Each path below is one point turned by a fixed rotation once a step. After each direction that follows a path, write how fast that rotation turns it, in degrees per step (0 if it stays still).
Each turn is a multiple of 5 degrees from 10 to 175, or 0.
Each row of a path follows its step; steps can be skipped.

step 0: [ -6  -4  25   3  22  23  18 -24 -11   0  15  -6 -16  -1  12   9  17  19
 -25   8  36   3  -4   4  -8  17  -7 -23  -1  25   9   0  -4  13 -19  -5
   5   3  -7  -5 -12   0   1  -3   2   6  19 -12   0   9 -20   4  20]
step 1: [ 12 -14 -17  26  40  19  -5  17  15 -16   6  -1  -4 -19  21 -32   3 -21
  -2  -9   9  -6 -18  -8   4 -10  -1   4   9  11   1  25  13 -18   5 -12
  -9   4 -23   2   3   7   1 -10 -10   9  12   0 -13 -14  -7   1   5]
step 3: [  7 -24 -25  16  -3  -6   8  -9  -2   7  -6  18   0 -23 -13  20 -21  -7
  10  -2  -8  15  14 -12  -3  -9   2   8 -13 -10  24   0 -10 -18   5   3
  21  22  -4   0 -13  -5 -23 -32  -7 -16  18 -10   3   9 -19   9 -10]
step 13: [ 17   1  30   3  14   3 -13  -2 -16  27   5   9  -1  11 -11   4  -3  -1
  -4  -5  24  -4  16 -12  -2  27   6   7 -16   1  -5  12 -16  -2 -28 -22
  14  -3   6  -1 -23  16  -6   4  -7  -7  36  -4  -5 -13 -16 -14  -2]
step 14: [-15 -11   9  10   7   6 -24   1  10 -15  -5 -25  -1 -18   9 -10 -19  -6
  20 -24 -11  -3 -20  11 -13   3   4   4  -1  -5   5  21   2 -14  -6 -44
 -15 -22   4  -4  -2  16   2  19  14  15   7  -8  -5   0   1  -3  20]
step 15: [-10  25   4 -18   5 -16   4  -5  24   2 -11   5  15   3  11   2  -9 -30
   3  -2  26  31   2   5  -8  13  10   7  24 -16   4  -4  -6  -4   2 -26
 -15  -6  -4 -13 -18 -16   5  14 -14 -21 -20   2 -11   4  -9   1 -23]
step 16: [-28  -6 -31  10   2   5  17   7  10   8 -22  -5  -1  15 -14  38  -2 -11
   8   7 -10   8   3   4 -20   4 -14   1 -10   2  18  -8  16  -9   7  -4
   9   4   6 -35  -2  -1  -6  -1  18   2  20  11  -7  20 -23   3   4]
step 18: [ -1  19 -11  -4   9  -9   8   0  -9  -9  16 -14 -32 -10  28  15  18  -2
 -15  27   4 -10   0 -11  12  18  11 -33  -4  -7 -12  -5  -7   1  -6  21
  -7  22  10  -5   2 -14   7  11 -14  15  27  10  -8  18   0  -5   5]
Speeds:
[ 3  2 -9  0 -4 -3 -3 -4  1 -6 -5  2  6 -4 -2  2  5  1  0  0  0 -2 15  0
 -3  5 -8 -3  1  0  0 -6  4  4 -2 -1 -2  4  5  0 -8 -4  4  5 -2 -3 -2  2
 -1 -7 -4  3  1] -> 110
[ 0  7  2 -5  0  2 -8  1 -6  1 -6  0 -2 -3 -3  0  1  4 -1  4 -2 -4 -1  3
  1 -2 -4 -6 -4  4 10  1  0 -7 -3 -2  6 -1 -4 -7  6 -6  0  0  6 -6  3 -8
  2 -2 -5  5 -2] -> 135
[-2  8  4 -1 -6  9  3  2 -6 -4  5 -5 -1  4 -3  2 -4 -2  5  1  1 -3  0 -8
  2 -5  0 -7 -1 -5 -6 -3 -1 -2 -1 10 -3  4  2  3 -6  4  0  2  2 -5  5 -4
  0 -5  3  5  5] -> 55
[ 6  6 -2  5  7  0  4 -6  1  6 -4  2 -2  1 -2  3 -2 -3  3  2 -3 -9  2  5
  1  2  6  3  3 -3 -2  0 -1 -6  6  2  7  5 -7 -3 -3  2  8  1 -8  1 11  3
  0 -1 -3  0 -1] -> 145
[  2   2   5   3   4 -11  -5   1  -1  -3   3  10  -4  -4  -2   6  -4  -5
   5   3  -2  -4   1  -4   3  -4   1   1  -5   3   2  -3   3   5   2   2
  -2   3   2  10   3  -9  -6  -2   0   4   5  -1   2  -2   3  -3   2] -> 45
[ 5 -5  4 -6  2 -4 -1 -4  0  8 -5  8  2 -3 -2 -9  3 -9  5  5  9  4 -1 -7
  5 -5 -5  1  3  1 -1  0 -4  1 -2  4  3 -2 -2 -3 -4  6 -3  0 -2 -5 -2  0
 -5 -4  2  2 -3] -> 175

step 1: [-24  30 -16  -8 -28  15  -2  -2  -5  -9   7   5  17 -22  10   8  14   5
   9  -9  -7  -8   0  -2 -22  20  -3  19 -21   6  12 -16   9   8   9   4
  13   8  -2 -17  16 -23  -4  28  17 -19  30   8   9  -9   6   6   9]
step 2: [-20  15  12  -2   4 -25   7 -11 -20  15  -9 -11   3   9  15   2  -4  14
   6  -7  21  -1   9   5  -1  13 -16  23 -23 -11  28  13  -8 -11   8  24
  10  25  13 -12 -19 -15   2   5  19  11   9   8  18  -4   1  22 -21]
step 9: [ -5  -3   9 -25  -2  -1  -2  -6   3  12  -8  -9 -14 -10   7 -15   9  26
   0 -13  -7  -5  44  -1   0  -2  -5  19  11  -7  20   2   8   6  39   4
 -10  19  -3  -4  14  -4  11  27   7  -6  20 -21  -4  -3 -10  12 -25]
step 10: [-29  34  -3 -30  -1   7 -24   0   5   6  29   2   8   3   8  16  -3  -4
  15   9  -8 -16   3 -10 -13   5  -3  25 -13   6   5 -12  -8  -9  16  -4
  10  14   0   2   4 -19   6   1  10   1  18  -8 -12 -24  -2 -26 -31]
step 11: [ 12  15  14  25  10  -9 -12   7 -16   7  18  -6  28   1  -1  27  -3   3
  11  -2 -10  -3  -8   8  -3   3 -18   7 -18  -4  32   5 -14  -7  -2   8
   0  38   6 -18   5  -5  -8  13  18 -20  10   3   6 -28 -17  17  -7]
step 15: [ 16  -5  -7 -23   3 -14   3   3   6  34   1  -9   0  -5   4  15  14  -3
  -1 -37  19 -22  16  11  14 -14  -5  28  -8 -13  14  27  -9  -5 -15   6
 -21  13  -8   0  12  -9  -5   3  -3  21  19   4   8 -15 -20   7   1]
step 17: [-14   4 -28  -6 -17   7   2   3 -10 -11  18   7  17  -5  -7  -8  12  19
  17 -18 -20   7 -11  -8  -3   1  36  17 -19   1  21  11 -11 -20  12   9
  -5  18   4   5 -10  -5   1  32 -10 -21  17  13 -15 -17  -2  11 -15]
step 20: [ 20  14   4  -1   3 -15  -8 -10 -14  20  25  11  17  12   9   5  12   6
  10 -12 -32 -13 -24  -2 -10   9  12   9  -5 -10  22  -9   0 -23  -1  23
  20  14 -17 -13 -11 -20  10   6  13 -17  13  14 -11 -15  16  -6  11]
Speeds:
[ 0  2  4 -4  3  0 -1 -2 -1 -3  4  0 -3 -2 10 -2 -4 -6  0  1 -6 -4  8 -3
 -4 -2  8 -5  2 -2 -4  6  0 -6  7  1  9 -3 -6  7 -3  2 -4 -5  1 -6  0  3
 -7  0 -2 -4 -1] -> 110
[  5   6  -5  -6   4  -1  -1  -1   3   7   0   1   2   6  -1   0   0   3
   7  -2   4   5   0  -2   5  -3   2   7  -1   1   2  -2   3   0   0   5
   4  -1   1   7  -9  -4   0 -13  -5   8  -1   2   2  -3   5  -6  -1] -> 140
[  6  -4   0   5   5  -8  -1  -4   3   1   2  -5   1   1   4  -8   4  -3
  -1   8  -7  -1   2   3  -3  -2   1   3  -1   4   4  -6   3   7   4  -4
  -1   5   8  -2   1  -2   1   2   0   2  -6  -3  -7  -2  -2 -11  -2] -> 25
[  7  -3  -1  -6   3   6   2   2   4   2  -1  -3 -10   9   6  -6   1  -1
  -6   2   0   0   2   5   4   2  -1  -2   2  -5  -1  -2  -1  -1   1  -1
   1  -7   3   5   5   2  -1   2   6   5   4  -2   8  -5  -6   6  -6] -> 115
[  2   0   0   0  -7 -12  -1   1  -2   2  -1   3  -1  -3   1   4  -3  -2
  -2   4   2   4   3   9   3   2   4   0  -2   1  14   0   4  -3  -4   3
  -1  -3   2   7  -7   5  -1   4   2  -5  -3   1   4   3  -8   3   1] -> 115
[-2  5  2  1 -1  2 -6 -4 -3  6  9 -2 -2  2  0  0 -4 -2 -6 -2 -5  3  2 -2
  7  1  4 -9  1  5  3 -2  0  3  3 -1  1  4  6  3  4 -6 -4  3 -6  8  0  4
  2  4  4  6 11] -> 55
[  9  -8  -2   2  -1   0   4  -1  -3   0  -1  -1   1   0   1   2  -4   2
  -2   0   4   5  -5  -3   1   7   5  -6  -2   4  -4   7  -5  -1  -1   8
   9   5   1   0  -1 -10   4   4  -6  -1  -3  -7   1   1  -6  -2  -4] -> 80
[ -1  -3   3   5  -3   0   3 -10   4   5  -2  -8  -1   3  -1  10   3  -5
  12   2  -2  -2   0   1  -2  -1   1  -3   1  -1   3   5   5  -9  -6  -5
   4  -3   4  -2   3  -5  -1   0   5   2   3   1   4   1   3  -1  -2] -> 80

step 1: [ 22  -3 -13  10   6   2  -1  19  -4 -14  13 -19 -14  16   0  19  17 -12
   5  15 -27   9  -2  14  11 -16  37   3  -1  12   1  -6  17  -1  37  -1
  10  -8  14  -8 -18  17 -13  12  18  21  -5   5  40  11 -18 -12   7]
step 3: [-15   3  17  -7  26  13  24  14 -16 -30   4   1 -18  21   2  10   3   2
   0 -12 -17  18 -11   0 -17  -3 -25  24   4  -7  -2  27  20 -25  12  16
 -19 -12  22  11  12  23   3  13  26 -16 -11 -16   4   7  11   7   4]
step 5: [ 16  -8  -5   9   1  24  -8 -20 -17   5  11 -25  -3   6  -4  22  17  -5
   5  22  -4  23   1  -1 -32 -19   9  10  -5  -8 -26   1  -6  28  23  -2
  28  -2  13 -13  11  41   1  -7  15 -23   2   2   0  12   1 -12 -18]
step 6: [ -9 -22  -4   9  -7  24   5   1  11  -5  39  -4   7  -6  -5   2   8 -17
  -5  22 -22  10   2  14 -12   3   4   2 -42 -13 -12  35  35 -15   6   8
  -7  -3 -10  -2 -12  11  26  27  18  -7   5 -13  -1  11 -11 -10   7]
step 7: [  7  -2   0  -1  -8  -9  34  15  -8  -7  22  -6  -5  -7   5   5  36  -2
   9  11  -8  41 -37  -3   5   5  17   7  10 -15  13   4  25 -18  14  -1
   7   5   4  16   2 -13  -4  -4  33  -9  -8   1  31  -6  11 -25 -10]
step 16: [ -5 -25 -12  -1   7  19   8 -22 -15 -17  20 -17   4   0  -4   7   1  -1
   9  10  16  15 -12  -9 -11  -3 -24  20 -21 -23 -25  11  37  11  -3   4
   0  -1  -2   8   1  31  15  11  19 -10  -1 -17  36  24  11  -1 -15]
step 18: [ 10   3  18  17 -10  -1   3  -3 -19 -16   7 -14  -7   0   3  15  27   6
  25  24  -1  35 -14  11  -5  -7  14   3 -23   7   8  -5  18   0  -2  15
  40   9  31 -17  -4  -3 -15   0   0 -18 -17   3  -5 -18  22 -26  -8]
step 19: [ 15   8  -9  -6  -9  24   3 -11  -5 -26   4  24   6  28  -6  10   4   7
  16  13 -26   1  -1  17  -3  -3 -25 -25  -9  -7   5  28  31  -6   2  25
   3  -8  10  -5  -2   5  10  36  17   0 -34   2  -3   7  -2   3 -19]
Speeds:
[ 0 -4 -6 -1 -6  1  3  5  1 -7  3 -1  4 -3  1 -3  3  3  0 -6 -1  1 -3 -4
  2  6 -6  5  5  2 -4  6 -4 -3  3  3 -2 -3 -7 -5 -8 -5  2  1  4 -4 -2 -1
  5  2  6 12  4] -> 110
[-2 -5 -1 -2  6  7  0  5  3 -6 -2  2  3  2 -4 -8  4  4  5 -2  5  4 -3 -4
 -9 -2  1 -4 -5 -6 -1  0  1 -5  0  1 -7  5 -4 -3 11 -4 -3  1 -1  9 -2  0
  1  4 -4 -1  2] -> 110
[ -4   2   1   7   1  -7   1   3   7  -2   7   4  -7  -3   2  -6  -2   1
  -6   1  -1   1  -3 -11  -2  -5   2   5  -4   2   5  -5   9  -3   4   0
   6  -2   3  -2  -2  -4   7  -4  -2   4  -4  -1   4  -1   2   0   0] -> 70
[  6   2   2   3   6  -3   2  -1   4  -2  -1   1  -1  -5  -1   5   1  -3
  -5   1  -1   1  -3   0  -4   6   9  -7   2  -1  -1   0   5   6   6   7
 -10   5  -3   2  -8  -7  -6   1  -1   1   7   3   0  -2   4  -2   4] -> 135
[-3  2  0  1 -3 -8  8 -1 -4 -2 -3  2  2  6 -4 -2  5 -3  0  2 -8  2 -3 -1
  5  3  7 -2 -3  2  5  1 -4 -5 -6 -2 -6  4  4 -5  6  3 -4 -6  0 -1 -4 -8
 -1 -6 10  1  3] -> 100
[  7   5   0   0   3  -4  -3  -5  -2  -5  -9  -3   6  -3   5   2  -2  -1
   3 -12  -4   3   8   2  -1   0   0   2  -7   4  -2  -1   9  -2   0   2
   2  -3  -6  -3   4  -3   0  -4  -2  -2  -1  -5   8  -2  -2  -1  -2] -> 20
[ 1 -6 10  2  7 -3 -4  2  1 -1  5 -2 -2 -2 -3  3 -2 -4 -6 -3  2 -1  4 -4
  2  4 -1  8 -2  2  2  2 -8  2  8  4 -8 -1 -2 -1  8  9 -2 -3  4 -1 -1 -3
  0 -2 -5  3 -4] -> 35
[ 0 -2  2 -7  3  0  4  3  2 -1  0  2  4 -7 -9  3  4  0  1 -1 -7  2  5  0
  6 -8 -6  2  2 -5 10 -2  3 -3 -1  4  0 -3  5 -3 -1 -4 -6  4 -2 -4 -2 10
  1 -7 -4 -1  1] -> 65

step 1: [-39  28   1  14  -1  10  13   4   6  34  -7  26   4  53 -23   3   2  19
  19   3  -7  15  -6  -2   8  19 -13  -4 -32  15   9  -1  -4   9 -21   6
 -16 -11   9  -2  -8   4  -5 -15  -6  -3  17  -8  15 -36  -2   3  21]
step 4: [  2  -6 -40   0  -1  -5  11   2  24   9  21 -29 -21 -29 -23   5   2  16
  -4   3  -1  -2 -20 -30  27 -26 -19  14  18  29   3 -17  -4 -11  -8  -7
  10   0  -9   0  16   9 -15  37  -7  -7  -6 -12   0  21  17  13  26]
step 6: [  4 -10 -17   4 -30 -14  22  19   6 -28 -13 -16   6   1  -6  21 -29 -37
   9  -4  -4   9  -4 -13 -15  28   0  16   6  -3 -12 -13   0  29  -2   5
   3   7  14  12  -3  37  22  19 -16 -16 -25 -27   3  -3 -29 -13  -7]
step 8: [  5  -2  -7  21  -5  23  -4  -2 -16  39  12 -17  13  -2  13   4  -7   1
   7  20  14 -15  13   5  -3  20  -2  14   1   2  -4  22 -39  -3 -50  45
   4  -7  22 -13  -1  19 -17   3 -20 -22  12  -9   2  16   1   5  12]
step 9: [ -1  14 -28   3  19  10 -27 -47 -16  -1  19   4  38 -15  32   4  -6   9
  -5   1   3   7 -21   1  26  -4  -7 -20  -3   0   1 -16   7  40  27   1
   2 -13 -18   4 -20   6  17  -9  -1  16  11   9   0 -12  19 -12 -20]
step 10: [-35 -16 -18   3   1   0  18  -9  13  20  19  30  -8 -18 -24 -27  -5 -52
   9  15  15  -9  19   7 -20 -21 -18  12 -24  10  10  10  10  -3  -4  -4
  21  -2   9  30 -13   5  11  28   7  -6   7  -5   0   3   5  11   8]
step 13: [ -5   4 -15   9  15  -1  -3   9  20  -2  -7 -10  12  33  15   8  11   2
   7  32  -8  19   4 -26  13  31 -31 -14  19   8  -1 -24  29  20  -1  -6
  -7  29 -14  14  36  -4  23  -9 -22 -11  16  17   7  15 -28   9  12]
step 17: [  6 -17   0 -15 -10  17  14   3   2  21  20  14  -3  22 -12  22 -13  -4
   1 -12   4  -2  28   7  30  -8  -7 -20 -15  21  21  -1  37   3 -29   7
 -13  -6   5 -19  -7  19  33  11   8 -28   1 -18  20 -31 -27   2  -7]
Speeds:
[ 2  2  4 -8 -5  2 -6  1  0  0  2 -1  0 -5  5 -7  2 -2  8 -7 -4  1  1  1
 -3  5  3  7  8  3  1  0 -2 -5 -1  3 -6  7  1  1 -4 -7 -8  9  5  4 -3 -4
  0  4  0  1  1] -> 90
[ 2 -3 -6  8 -3 -4  2 -3  1  1 -4  0  5  7 -1 -5 -8  5  1 -6 -4  0  6 -1
  3  7 -2  1  2 -3 -3  6 -2 -4  1  4 -1  8 -4 -1  2  3 -1 -9  8  0  2  2
  6  3 -6  0  2] -> 65
[  8  -7   2   7  -4  -2  -7   2  -3   1   1  -7  -1   3  -1  -5  -4  -6
   0   1 -10  -1  -5   5   6   0  -2  -4   4   1   1   5   0   1  -1  -5
   3  -5   7   1  -3  -2  -4   4  -7   1  -1   5   1  -6  -7   1  -1] -> 40
[-2 -7 -6  5  1  0  0 -1  9 -7 -6  1  4  6 -4 -1  2 -3  4 -1  4 -3 -6  3
  3  3 -2  7 -6  2  3 -4 -3 -2 -2 -4 -6  1 -5  0  1 -3  0  6 -3  8  7  3
 -3 -2  7  5  3] -> 125
[-4  3 -1  3 -4 -7 -1  0 -8 -3  1 -4 -7 -5 -1  9 -2  6  1  3 -8  3  7  7
  3 -2  3  7 -8  0  1 -2  3 -7 -2  4 -1 -3 -3  5 -1  0 -5 -1 -1  0  0  3
 -3  1  2  6  5] -> 100
[  8   6   0   3   0  -1  -4  -3   5  -2   2   0   3   3  -4   5  -7   5
   4  -6  -5   0  -3  -8  -2   1   8  -3  -4  -5   7  -3   0   3  -4   3
   3  -2  -7   1  -5   2  -1   5  -1  -1  -4  -9   1 -10   3  -5   2] -> 135
[ 2 -2  4  6  7 -2  1 -3 -3 -2 -3  3 -4  7  6  7  2  3 -2  0  5  0  1  1
  0  0 -1 -4 -4 -3  5  0  2  2  3 -4 -5  4  6 -2 -8  5 -9  9  1 -1 -3 -2
  4  9 -6 -1  5] -> 70
[ 0  5  9  1  4 -1 -9 -6 -2 -8 -1  3 -4  4 -2 -5  3  2 -3  0 -2  3  3  6
  2  0 -2  0  6  7  5 -2 -1  5  5  2 -3 -1  2  1  0  1  6 -9  0  5  4 -3
 -1 -4  4 -5 10] -> 170

step 0: [ 12  -3 -21  14  17   9 -14  13  -7  -1 -32   4   5   9   9 -22   6  -1
  15  14 -27   1 -15  -3 -19 -10   9  10  -7   7  -3 -19   8   2  15  -9
  13  24   3 -17  -5  11  20  24 -15  -3  24   6   4   4  29  13  23]
step 4: [ 25  26  -9  -5   4  -1  -8   5  -5  18  -7 -15  22 -22  -4  -8   2  23
  -7 -13  25   7  -9  -1 -25   9  27  13  -7 -18   0 -11   6  -7  24   7
 -35 -13  -8  27   0  10   0  -6   2   5  -8  11   0   1  18 -19 -15]
step 8: [ -4  -2  12  -2 -13  -9  22  -2  13   8 -23   0   6  13 -18 -15  26  10
 -19  12  -4  16  -5 -24 -25 -12   1  -9  16 -12  -5 -15  13 -15 -10 -25
   9   8 -12  14 -13  -5 -24   6  12   5  24  11  -7  -3 -11  32  12]
step 10: [-15  -8  -8  13 -26   4  -7   0  -2  -2 -33  -8  10  -4  -1 -12   7   7
  21   2  15 -16  -4  24   0  16  17 -20  23   7  -9  -1 -20 -36 -14  12
  14   9  19   3  -4   7   0  18  25  -6  -3  12  -5 -19  -1 -21  -8]
step 11: [ 10  29  -1  -9  23 -12  20 -26 -11  -2   2  -1  -4 -17   3 -28   2 -15
  -6   9   0   3  19   7   0 -13  14   4   2  -6  -7  -2 -13 -18  11  -5
 -27  -7  22 -24   0   6  13  -6 -16 -13  -2 -16  -6  -4  19  -6 -39]
step 12: [-11  26 -10   8  20   9  20  13 -17  -6  -5   6  -7   4 -20  21  25   0
  23   6 -22  21   4  -4  10  17  29  -3   8   3  21  10   5  -6  23  17
   3  18  -6  25   1  15  -3 -12 -13   2   8  11   2  13 -12 -23   3]
step 17: [  1 -12  -4 -12   9  -6 -20 -16  -1  -5 -18 -17  -1  10  13  -2  12  17
  21  -3  13  -9  29  -9 -26   4  41  -1  21   2  22  -5  -4 -15  15  -7
  -7   9  -2  31   3  20 -12   4  -3   8  -2   4 -15 -12   0  28  -1]
step 18: [ 10  15 -12 -12 -10 -19   3  -8 -19   7 -15  10  -5  18   9 -26  24  -8
 -13  19 -10   7   8  10   6   5   6   5 -28  -3  -6 -13  11   1 -14  17
  23   2  12  -2  30   7   3  28 -16   2  -8   9   2 -27 -16  -7 -27]
Speeds:
[ 4  0  5  1  1  1  1 -1  6  0  4 -4 -4 -6 10  1 -2  3  1  3  0 -1  4  3
 -7 -1  4  3  3 -4 -5  0  5 -6  3  3 -1 -2  2  4 -5  0  1  5 -7  1  4 -7
 -1 -4  8  0 13] -> 170
[-4 -6  2 -6  7 -2  3 -7 -2  2  2  5 -7  5  1  5  2  2  3  8 -6  1 10 -8
 -5  3  1 -2 -4 -5  2  2  5 -3 -2  0  4 -6  4  2  5  3 -6 -4 -1 -3 -3  3
  4  4 -3 -1  0] -> 70
[ 3 -2  4 -1 -1  1 -8  1  0  2  4  2  5 -6 -6 -3  6  6 -3  0  6 -3  7 -5
 -4  4  2 -6  7  0 -8  5 -4  2 -8  0  1  3  5  3  1  3  5 -5  2  4 -2 -4
  7 -3  2  2 -3] -> 55
[ -1  -6  -4   3  -4   1   0  -4  -1   0   0   5  -6  10   6 -10   1   4
  -6   2   4  -1   0   0   1  -6   3  -2   6   9   1   3  -1  -2   2  -6
   7  -3  -8   0   5   4  -2   0   1   2   3   0   1  -4   8   0   0] -> 45
[ -1   0   4  11   2  -5   2   0   4   6  -1   6   4   2  -1   1   0  -3
   9  -1  -1   0   1   6   4   0   3   1   3  -2   0  -6   4  -1   0   4
   1  -1   1  -5   0   3   1 -12   2  -4  10  -2   7   1   6  -2  -4] -> 35
[  5   4   3  -6 -12  -9  -4   2   0  -3   5  -1   4   9   5  -4  -3  -6
   4  -3   2  -7   7   3   3   2  -1   0  -1   2   3   8   5  -4  -3   3
   2   1   6   0   1  -2   0   3   3  -7   0   1  -2   3  -1   0   1] -> 90
